Each path below is one point turned by a fixed rotation once a step. After each direction that follows a path, write how fast that rotation turns it, in degrees per step (0 if it stays still).
Each turn is a multiple of 5 degrees from 10 to 175, or 0.
Each row of a path follows its step; steps can be skipped.
Rotation 1:
step 0: [ 16.4  -3.2 -12.8  14.2 -18.2  -3.7 -13.2   0.6  -8.7 -35.8  26.4  30.5
  -5.1 -11.1 -22.4 -22.1 -14.2  -0.4  20.3  -6.4 -18.6   9.1  31.0  -0.4
 -25.3   0.5  18.2 -14.8   0.6  -1.2  14.6  17.1   7.2  13.1  34.1 -41.9
  10.3 -27.0  13.3  -5.6 -19.0 -16.0  14.0   5.6  -8.6 -16.6  13.4  20.5
   5.5  30.2 -24.1   9.6  -5.8  22.2]
step 2: [ 26.7  10.9  37.0   6.3 -13.1  32.6 -34.1  -4.6   3.5   3.1   6.3  -5.0
  -2.9   2.6 -26.5  -8.5  -9.2 -14.2  -7.7   3.3  25.0  -7.6 -11.9 -44.7
 -16.7 -11.7 -19.9  -5.9 -32.1   6.3   2.2  -9.8 -18.8  17.5   6.7  -9.2
   7.2   0.5  12.5 -11.7 -31.3  14.4   2.9  36.4  12.7   6.2  -9.7  -3.5
   7.2  20.7  -5.8 -15.3  41.1   2.5]
step 3: [  8.9   0.6  10.6  13.7   3.7 -21.0   8.3 -33.6   4.7 -14.9  31.7  34.3
  24.4   8.6 -15.3  12.8  14.8   1.5   2.1  -0.3   6.9   3.5  25.8   2.5
  11.7 -20.8  17.5 -10.3   1.8  19.0 -21.4  25.3  -3.3   5.9 -16.0  -6.8
  -2.0 -21.7 -37.8  -8.5 -35.4   3.0   5.8  18.2  45.3   1.4 -10.3  36.0
 -10.9   8.9 -17.9   7.7  16.0  -9.9]
step 4: [  0.5  -4.8  21.2  13.2 -21.4 -16.3 -40.0   3.4  11.2   9.6  32.2 -19.6
   8.9   7.5  23.2   1.4  16.5  -3.7  16.2  32.4  -2.3  -4.9   6.1   8.9
 -28.4 -10.4  -8.0 -36.2  16.9  -0.9 -16.0 -23.9   0.8 -28.6   4.6  -9.8
   0.1 -13.1 -22.4  14.8  25.5  20.5  -7.5  25.2  20.9  26.0  14.6   2.0
   7.8 -16.3  -4.4 -28.2  10.5 -18.7]
step 5: [ -7.9 -13.0  33.2   8.0 -38.4  11.7  21.9  15.6   8.4 -14.3  17.7  32.9
  -8.4   1.6  11.2  -3.5   2.5   4.1  -9.6  -6.2   7.9  25.0  -7.9 -32.6
  -5.7 -13.6  32.6   3.0 -23.9  10.9  19.8 -27.8 -23.9  -4.9  -9.8 -10.6
   5.1   6.4  -8.5  -9.9  -5.0  39.5  10.4   9.5 -12.1  25.4   5.7  37.8
  -8.7 -17.7  20.3 -21.7   0.2   7.9]
step 6: [-12.3   4.3  -2.9   7.9   2.7 -19.0  -0.6  21.2  -7.9 -16.4  -8.7  17.1
   3.8   2.7 -25.5 -16.4   8.2 -11.4  10.2  12.6 -18.1  12.8  25.3 -32.1
  28.7 -10.4   3.3 -50.4   6.3 -22.0 -12.0  -6.9 -16.7  -1.4 -13.3 -23.5
 -10.9 -16.1 -19.2  28.7  -9.0  12.0 -13.9  -5.5 -20.7   8.6   9.3  23.7
 -24.7 -14.3 -11.2  42.3   8.7 -24.9]
step 7: [ -1.9 -16.7  -9.1  -7.4 -13.6   1.4 -37.1  31.5 -20.1   6.0  20.3   6.5
  -3.8 -11.9 -15.0  30.0 -14.0  19.6  -1.9  21.7  -7.8  34.9 -24.7   5.0
  25.1  -6.2 -13.4  21.1   3.5   5.1 -24.0 -26.0   8.3  -2.4  17.1 -42.6
  -7.2   3.0  -1.5  19.0   4.8   2.1  12.2   1.8 -10.1  41.8 -10.4   3.7
   1.9  -5.9 -26.0 -18.0  -6.3 -24.6]
step 8: [ 24.0  -0.6  21.6  -9.9 -12.0  -3.5  34.0  34.4 -25.2 -10.0  16.1  21.0
  -7.3 -14.2 -38.5  -4.4  -6.3  -6.7  -0.1  -4.3   2.2   6.4  19.3 -32.5
  -6.9  13.8  -4.9  11.7   8.1  -2.2  19.3  25.2   8.6  18.8 -28.3 -34.0
  27.0  -9.7   0.3   4.7   3.6   5.6 -23.9  -1.4  -0.9  29.0  -1.3 -18.6
  -5.9  11.6  23.4 -35.6   4.5 -21.2]
step 10: [ 32.3   9.2   8.3  20.6 -30.3 -26.2 -30.5  18.0 -20.4 -15.9  26.2 -19.2
  -6.9  23.9  18.5   3.8 -40.0 -11.0 -24.8  -1.4  12.6  -7.9  10.0 -18.9
  22.5  25.4 -37.1  23.3  12.5  10.2  -5.8   2.5   5.2 -21.0  14.4 -23.1
  14.4  21.0 -26.0   3.3  -1.6  -1.4  11.0  -0.9  14.6   5.7  -2.6   8.7
  -3.1  -8.1  -1.4  -2.2   0.3  22.9]
Directions:
[ 9.3  2.2  2.5  4.3  4.0 -2.5 -5.1 -0.8  6.8  6.6  6.3  0.3  1.3 -0.3
 -1.0  2.0  6.1 -2.3 10.4 -7.3  0.5  3.6 -2.4 -4.6 -6.7 -1.9  5.3  5.9
  4.4  2.7 -1.3 -1.0  0.2 -2.8 -2.9  1.6  1.6 -0.5  3.6  7.8 -7.0 -4.4
 -1.1  3.8 -4.8 -7.1 -4.1 -5.1  1.4 -3.5 -1.2  5.0 -4.4 11.3] | 25
[-7.7 10.5 -1.0 -1.8  7.1 -3.2  1.0 -4.5 11.4 -1.5 -2.1  6.6  0.5  1.7
 -6.8 -4.3 -3.0 -5.9 -6.7  6.0 -5.7 -4.3 -3.4 -8.1  1.7 -2.4  0.1  8.8
  5.1 -1.0  2.1 -1.0 -6.1  3.9  3.7  0.2 -4.2  1.7 -0.8  0.4 -6.9  6.1
 -4.7 -1.1 -0.5 -3.6  6.7  0.6 -3.0 -0.1 -3.2 -2.7  2.8  2.9] | 110
[  3.4   3.3  -3.0  -4.1  -5.6   0.3   4.0   6.9  -8.1   7.6   7.9  -1.5
   7.8  -2.2  -6.6  -4.7   0.5   0.9  -6.4   1.4   1.0  -5.1   7.5   2.0
  -5.7  -4.2  -6.7   1.6  -2.6  -3.1  -1.9   0.2   1.9   4.7  -3.0  -2.0
 -11.0   7.9   2.6  -1.8  -4.6  -7.7   3.9  -1.3  -2.3  -5.0   1.4  -1.4
  -3.6   2.2  -5.3  -5.0  -2.4   4.3] | 45
[ 0.5 -2.2 -5.9  8.7 -0.8 -5.0 -7.0  1.7  3.5 -2.8 -3.6  2.9  4.2  5.6
 -6.4 -1.0  1.5  2.4 -6.2  5.7 10.9 -0.5 -5.6  2.4  6.3  2.7  2.2 -0.4
 -7.6 -1.4  8.5  1.7  3.1 -2.1 -8.5  0.1  1.0  2.7 -4.2  0.8 -4.0 -2.2
 -1.7  7.0 -1.2 -1.8 -0.9 -5.8  4.0  1.0 -9.1  1.3 -7.8 -5.9] | 90
[ -2.1  -1.7  -3.2   3.9   3.3  -4.4   8.5  -2.4   1.7   2.3   3.8  -3.5
   1.8  -3.2  -2.6   1.0   7.7   2.8   0.4  -0.6 -13.5  -5.2   0.5   2.0
  -3.6   1.5   4.8   3.6  -0.1   2.1   1.6  -1.2  -3.8  -9.4  -1.1  -8.8
   0.8  -3.2   1.9  -1.2   0.3  -0.6   0.7   1.4   8.1   7.2  -3.4  -7.1
   5.0  12.0  -4.0  -6.4  -3.3  -4.1] | 85
[ -3.2   1.6   0.8  -4.3  -2.5  -2.8  -5.9  -0.6  -7.0  -6.8  -1.0  -1.0
  -0.1   2.9   4.0   4.2   9.4  -5.5  -9.1  -1.5  -0.6  -2.2  -7.7  -5.6
   3.3  -6.4  -0.6   1.8   4.4   4.9  -0.7   8.4  -2.9  -2.9   2.2  -4.8
  -4.7  -1.5   1.5   3.1  -2.1 -10.7   7.6  -1.6   1.5   0.6  -7.7  -1.3
  -1.8  -0.7  -2.2   8.7   7.9  -3.2] | 95
Rotation 2:
step 0: [  5.1   0.6   7.9  21.8  21.9 -15.3   1.8 -13.9  16.1  -2.5 -12.3  14.0
   1.6   6.2  47.4   6.0 -14.5   1.5  11.7  10.9  20.2 -12.2  -2.2  -1.7
  19.8  -7.0  12.8  11.7   2.3  -8.8  -4.0  17.9  12.6  -5.0  13.0  17.0
 -50.2  14.8  22.2  -9.7  -7.5  13.3   6.6 -33.8 -18.4  13.4 -26.8  21.7
   5.7   8.4  -0.7  16.5  -0.3 -10.4]
step 2: [ 15.7  25.1  30.2   0.8   0.5  15.6 -12.8 -11.1 -12.2  18.5   4.0 -23.0
  11.0  18.8 -20.3 -14.3  10.3   1.7  -6.0 -10.3  39.6   7.6  19.5 -12.5
 -28.7 -12.6  11.6   8.0   6.6  13.4  -3.0  25.5  12.6  27.1  31.8  -5.5
  10.9 -15.0 -13.6  13.5 -31.4  -8.2  11.6  16.8  -0.7   7.1  12.5  10.1
  -6.4  14.1   0.3   3.8 -13.4  21.9]
step 3: [  5.1  23.5  21.1  -0.5   7.7 -19.1  -1.0  25.7 -19.7  13.4  -7.5  11.1
 -14.8  19.9   2.0   1.7   7.8 -17.0  -6.4   1.0 -17.2   3.5   7.0 -18.1
  -2.3 -28.3 -11.5  -9.8  -3.9   4.0  26.4 -13.4  34.2 -16.3  -9.9 -27.3
 -19.4  20.9   2.5  -4.7  -4.5 -29.8 -17.8 -11.0   5.6  17.5 -43.9  -2.2
  13.0 -17.1  11.5  -4.9   9.4 -18.3]
step 4: [-11.7  -5.2 -20.9  18.5   1.8  19.7 -26.4  -9.5  11.8 -12.1   3.5  46.7
 -18.6  -5.9   4.5  27.1  26.7 -10.7 -30.0  14.3  -2.9  17.7  -3.4 -32.8
  -8.7   0.5  -1.5  -0.4  12.3   5.5  17.4 -12.6  -3.0  10.6 -18.8  24.4
  27.8 -33.4  14.4 -11.1   5.8  -4.5   4.6  -7.1   6.6  -9.2   1.4  -8.2
 -18.2  -5.3 -24.7  -1.6  -0.6   7.4]
step 6: [ -1.4  -5.8   6.5  11.0  -9.4 -23.2  -2.2   4.5 -12.2 -12.1  -7.1  -4.7
 -15.5  -4.5 -19.1  31.9   2.9   2.3  12.5 -41.4  21.7   0.1 -15.4  12.5
  43.8  -1.0   4.5  29.3   9.8  23.3  16.6 -37.7 -14.1  -2.6  11.7 -14.6
   9.8  16.0  -5.1  14.7   7.1  15.1  -9.3  -0.7   4.7   7.3 -26.8  -6.6
  21.2   3.1   7.9  12.8  22.1  10.7]
step 7: [  3.0 -16.9   0.3 -23.9   4.9  -5.0   2.6 -17.4  25.4  13.0  18.0  -5.1
 -37.8 -21.1   2.7  -0.2 -26.4  24.1 -24.4  14.3  -3.4  29.1  -8.3  13.3
 -11.6  10.5  -4.5   4.8  18.1 -12.0  38.0  14.0  -1.6 -12.1   3.3  28.1
  -3.1  11.7  33.0   5.9  -4.0   9.9  -3.7   2.5   4.7   3.5  -3.9   0.1
  13.2  12.6  -9.3  22.5 -31.3   5.6]
step 8: [  8.1 -12.6  13.5  20.7 -20.8  25.8   7.4  11.3 -19.6  14.8  21.4 -23.3
  16.8   6.0  13.8  42.6 -16.3  20.5  -9.5  10.2 -17.9 -11.2   6.2   5.3
   2.1  22.6  -5.7 -25.7  -3.4 -12.7 -18.3  15.8  -2.1   7.1   8.0 -17.4
 -18.4  10.7 -16.0  12.7  -2.8  -4.8   3.5  26.2   3.1 -33.5  -8.6  -9.5
 -13.0   3.9 -31.7  11.6  12.1 -20.0]
step 9: [ 22.4  25.7   0.1  12.1  14.2 -20.9  22.4  -3.4  -4.3   3.6 -14.4   7.8
  27.1   1.6  -0.1   7.9   6.0   6.1  14.3  -7.4 -10.8  34.3  13.0  -7.3
  16.0  15.8  -6.6  19.5 -10.7   9.5 -16.8   4.2 -16.9   8.5  44.4   9.2
   2.9 -37.1  12.1  -0.5   4.6 -16.6   4.7 -20.6 -16.2  -4.9 -27.0  16.4
   9.1  24.6  27.2  10.3  -2.0 -10.0]
step 10: [ 12.3   0.8   2.9 -15.8 -17.5  -4.0  15.2 -24.8  -3.8 -17.1 -18.0  19.0
 -14.1  21.5  17.6  -9.4   0.8   9.8 -28.6 -13.6 -27.3  -5.9 -13.2  30.7
 -38.6  -5.8  -4.0 -10.8 -16.9 -30.9  13.0  -1.2  34.2  -8.2  -5.6 -13.1
  34.3 -10.3  -7.2   9.5   6.3   6.7  -7.5 -15.5   4.0  15.9   7.8   3.2
  14.3  24.6   8.9  -6.4   9.4  -8.9]
Directions:
[ -1.4 -10.8   2.1   1.1  -4.4  -0.4  -1.0   0.3  -1.5   3.9  -3.8  -4.2
   0.1   2.7   1.2   6.4   6.3  -0.5   4.6  13.0   1.0   7.5  -1.6  -3.7
   1.0   6.0   4.3  -1.2  -0.6  -0.9   3.4   3.3   5.6   0.7 -14.1  -1.6
  -5.1   3.6   4.1  -3.3  -1.5  -3.2   1.1  -5.3  -0.6  -5.8  -6.3   3.3
   1.5  -0.1  -5.3  -3.7  -8.2   1.9] | 90
[ 0.0  0.7  5.7 -5.3  4.8  3.5  0.1 -7.3 -1.9 -2.3 -2.4 -2.6  9.4 -1.6
 -5.8 -3.2 -0.5  5.6  1.2 -8.6 -0.7  2.4  4.3 -7.9  2.9  6.3  0.1 -0.3
 -9.9 16.2 -1.2 -0.4  1.8 -1.4  1.1 -3.0  1.6 10.7  1.7  1.8  0.2 -1.8
  2.8 -2.9  1.2 -1.1 -5.3  4.5 -1.8  3.1  0.8 -4.4  3.9  1.4] | 110
[ -1.9   0.3  -0.3   4.6  -5.5  -4.0  -3.7  12.1   0.9  -8.6  -2.5   1.5
  -4.3  -9.9 -12.3   7.2   3.8   4.8   8.7  -2.2  -4.7  -0.6   5.6   1.4
  -1.7   2.7  -4.6   6.3  -5.7   2.6  -1.0  -2.3   3.2  -4.9   2.2   4.6
  -4.7  -5.9   1.4  -1.5   1.0  -4.1  -3.7   0.6  -6.1  -0.5  -2.0  -3.7
  -3.6  -1.5  -2.2  -1.3   1.9   3.1] | 140
[ -2.3   8.0   0.4   0.3  -9.4  -0.8   5.1  -0.2   1.2   5.0   0.3 -10.1
   8.8  -4.7  -1.5  -7.7   5.4   1.1  -1.9  -4.5   7.0   1.1  -6.4   4.4
  -0.1  -0.3   6.6  -2.9  -0.5   3.2  -0.6  -1.6  -1.8  -1.9  -1.5  -1.6
  -3.2  -9.2  -0.6  -4.9   1.8  -6.1   0.4  -0.9   4.3  -6.6  -2.9  -4.7
  -8.9  -2.8  -5.9   8.6  -0.4  -2.1] | 110
[ 6.1 -3.3 -7.2 -2.7  6.8 -6.5  0.0 -3.4  4.5  1.5 -6.6 -7.6 -6.4  3.8
  1.2 -8.2 -1.6  2.2  2.9  0.5  1.8  8.5  0.3 -4.5 -3.5 -0.8 -2.4 -4.3
 -0.7  4.9 -1.2  4.7 -1.0 -0.1  2.8 10.1 -9.8 -5.8  7.7 -1.9 -2.3 -6.3
 -3.0  6.0 -1.1  1.9  2.8  4.6  4.6 -5.0  1.9  2.4  5.7 -1.4] | 160
